One vector is turned by the same rotation once a step. Each row is the vector after some number of steps, and that number follows the row.
The counts run from 0 to 312.
[122 103  89 142 146 161 131 114 102 135 146 159  79 142 151 124 141 105
 156 116  69 109 126 124 135 130 132  98 156 129 153 169 112  78 124 176
 139 165 119 166 128 106 181 170 125 151 143 157 170 120 106 118 153]
129
[148 114  99 123 113 115 131 121 120 142 190  96 112 194 146 132 131  99
 186 107 123 113 171 124 121 150 138 126 158 148 112 140 135  81 127 146
 105 166 126 107  84 135 161 148 160 172 200 147 128 124 131 117 131]
108
[126 135  76 110 124 148 127  87  83 148 181 138  72 160 140 153 136  98
 164  96 119 125 114 103 127 122 150 109 140 151 143 130 126  92 153 140
 122 149 134 150 114 128 146 154 136 132 187 173 186 108  97 131 126]
305
[152 120 111 130 131 154 144 113 132 132 190 125 110 169 129 143 105 120
 181 100  97 107 142 128 126 137 132 118 174 176 112 130 120  75 130 133
 118 157 134 130 110 124 185 177 153 201 175 139 151 121 116 107 119]
141
[141 113  96 117 114 141 159  88 127 110 156 143  85 175 155 122 141 116
 180 119 112 128 140 144 113 146 125 118 152 150 152 129 113 105 104 171
 123 166 134 144 141 153 187 158 137 167 169 138 191 153 145  86 143]
193
[123 129 107 139 111 145 141 102 146 132 178 109  94 172 141 127 127 109
 155 112  93 112 128 155 150 115 106 148 174 166 104 115 109 105 130 146
 102 169 130 125 115 114 170 149 126 197 179 156 166 124 120 124 139]
217
[132 124 125 127  90 168 152  84 101 140 181 114 104 174 143 130 133 130
 199 106 114 138 127 144 155 148 125 128 149 148 122 132 123 105 120 127
 123 168 135 144 118 117 152 186 158 176 186 128 175 126 106 133 146]
99
[118 131  78 127 134 135 128 112 139 134 153 124  72 163 153 118 129  91
 147 106  89 111 130 145 105 111 121 132 168 160 126 122 107 100 121 185
  94 181 128 125 137 123 184 139  99 175 160 174 175 128 132 121 140]
77
[149 117 110 134 122 139 136 109 150 137 175 106 118 167 145 134 117 112
 152  94  83 101 156 147 125 145 117 125 191 160 101 139 113  82 122 158
 111 179 124 123 104 119 184 148 133 197 167 141 143 129 131 107 130]
142
[128 118  96 135 104 144 131 103  88 122 188 127  72 163 124 124 143 123
 191 102  99 139 141 101 113 131 153 113 146 161 127 127 111 117 141 124
  97 132 163 142 143 110 147 181 158 164 166 153 156 127  93 130 144]
198
[132 126  97 104  78 131 135  93 121 145 175  83 106 193 157 151 130 104
 184 104 124 147 157 157 115 149 131 121 167 142 113 125 120 122 128 148
 105 185 141 104 115 133 139 152 142 162 190 135 170 134 128 137 137]
225
[ 99 112  95 139 131 156 126 114  79 165 159 115  85 159 153 134 135 104
 171 107  80 127 139 143 139 129 121  98 150  99 140 181 122  96 128 162
 119 176 122 136 108 101 122 176 131 139 159 158 147 117  92 165 151]
296
[137 131  85 125 129 153 135 101  80 140 177 151  76 156 133 133 134 106
 182 105 116 122 116  91 130 129 155 105 133 146 150 143 122  72 150 130
 128 137 136 151 117 136 154 168 156 141 187 170 168 109  99 121 127]
47
[122 115  80 138 158 122 132 119 125 140 152 121  77 170 148 123 136  90
 143 107  67 104 160 135  97 118 129 102 168 125 134 168 107  97 120 187
  99 181 134 123 109 129 159 151 106 153 157 170 129 124 119 126 143]
3
[118 122 108 138 101 135 142 102 106 140 186  92  81 189 138 118 135 114
 197 114 119 131 141 150 135 120 131 137 142 156 110 122 113 114 127 121
  94 156 148 117 122 121 131 181 152 180 189 146 144 130 104 135 147]
291
[105 141  81 141 145 137 138  97  95 129 162 143  46 170 144 111 147  95
 175 119 111 118 115 128 126 102 124 110 129 132 166 141 116 107 125 163
 108 156 142 147 127 142 144 163 123 138 184 177 174 118 122 121 148]
245
[120 122 108 144 112 152 121 129 125 140 181 110  94 175 130 114 123 117
 184 103  97 112 144 145 140 123 124 143 166 163 102 118 117  85 126 132
 101 150 128 124 123  97 159 179 151 204 175 145 149 129 107 132 149]
216
[110 124  96 116 105 135 147  96 114 130 146 110  84 187 165 122 135 109
 193 118 106 140 139 188 103 131 121 118 150 122 136 128 114 125 109 179
 106 174 140 124 145 142 145 163 127 163 169 144 173 156 135 124 140]
285
[129 121  98 114  98 164 136 100  66 142 173 138  84 168 149 136 148 124
 205 112 113 141 126 116 143 141 152  99 133 131 151 144 130 100 127 136
 137 146 131 147 128 116 140 184 168 141 181 146 179 123  98 134 151]
239
[133 136 113 136 114 146 152  93 125 126 182 114  89 189 149 110 125 103
 190 109 121 116 119 160 132 120 116 138 142 152 124 114 109 105 122 139
 100 161 143 124 121 141 158 170 143 186 199 148 162 131 125 101 128]
292
[124 120 107 119  98 179 136  82  83 146 183 128  88 164 137 145 137 126
 192 103 113 149 121 136 159 142 127 127 149 141 136 133 118 102 128 125
 133 158 128 149 126 109 143 185 159 160 177 131 183 121  98 139 150]
298
[120 123 105 115 110 137 147  92 121 136 139 101  98 184 166 137 142 104
 163 107  94 136 157 186 116 137 110 115 170 116 120 147 110 137 112 187
 103 189 137 121 123 140 143 148 117 151 163 136 167 137 122 137 139]
85
[113 133  78 119 128 132 133 125 120 143 148 125  81 194 172 109 126  95
 196 128 120 123 123 166  96 110 133 116 144 127 161 134 129  96 116 180
 113 150 125 114 131 151 144 164 134 168 182 161 159 140 140 103 138]
227
[152 105 110 114 111 141 139  96 127 137 174 117 135 168 139 145 121 120
 175  95  95 130 159 143 116 168 134 118 184 140 107 151 115  91 124 154
 135 179 136 115 105 128 167 163 149 183 161 120 153 131 126 109 127]
8
[135 124  87 111 102 133 137  89 131 113 154 123  80 172 154 140 166  92
 161 116 116 123 139 127 123 140 117 132 158 151 137 123 113 111 109 185
 110 185 119 147 130 130 189 138 124 156 179 144 197 131 142 120 160]
118
[117 115  85 123 122 150 130 121 131 121 132 139  81 156 157 119 140 104
 163 120  84 121 135 148 107 131 120 115 177 137 148 136 117  94 108 200
 122 174 124 146 154 107 190 159 112 173 142 144 174 150 123 114 167]
269
[ 99 127  77 127 132 125 136 103  90 135 147 126  52 178 156 124 159  92
 173 118 112 131 137 139 107 110 125 101 135 118 160 155 118 115 118 179
 106 167 141 131 125 139 135 160 123 122 180 169 164 128 113 146 161]
45
[139 119  89 131 142 156 144  67  87 144 168 142  94 155 144 154 141 102
 155  90  95 122 132 113 139 145 138  97 156 115 148 175 120  91 145 156
 148 173 124 156 100 142 157 158 137 121 177 159 175 101  98 138 115]
113
[151 124 107 100  90 136 131  97 122 139 172 101 120 182 167 148 134 108
 184 109 131 131 149 145 123 165 134 129 162 148 123 130 126  83 122 157
 134 179 114 120  99 139 168 140 161 164 191 130 176 131 133 109 134]
300
[113 111  81 134 109 136 119 120  85 138 167 127  69 160 130 127 154 108
 174 102  90 139 164 104 111 126 160  89 154 130 132 150 118 117 143 150
  89 146 152 132 137 100 136 178 139 146 160 165 142 131  86 151 159]
197
[141 109 105 121 109 133 136 121 139 134 158 103 125 178 156 130 132 114
 177 106  89 128 168 164 109 156 129 109 185 129 115 155 116  99 107 178
 118 183 132 103 117 125 168 156 133 181 159 126 139 142 134 115 148]
9
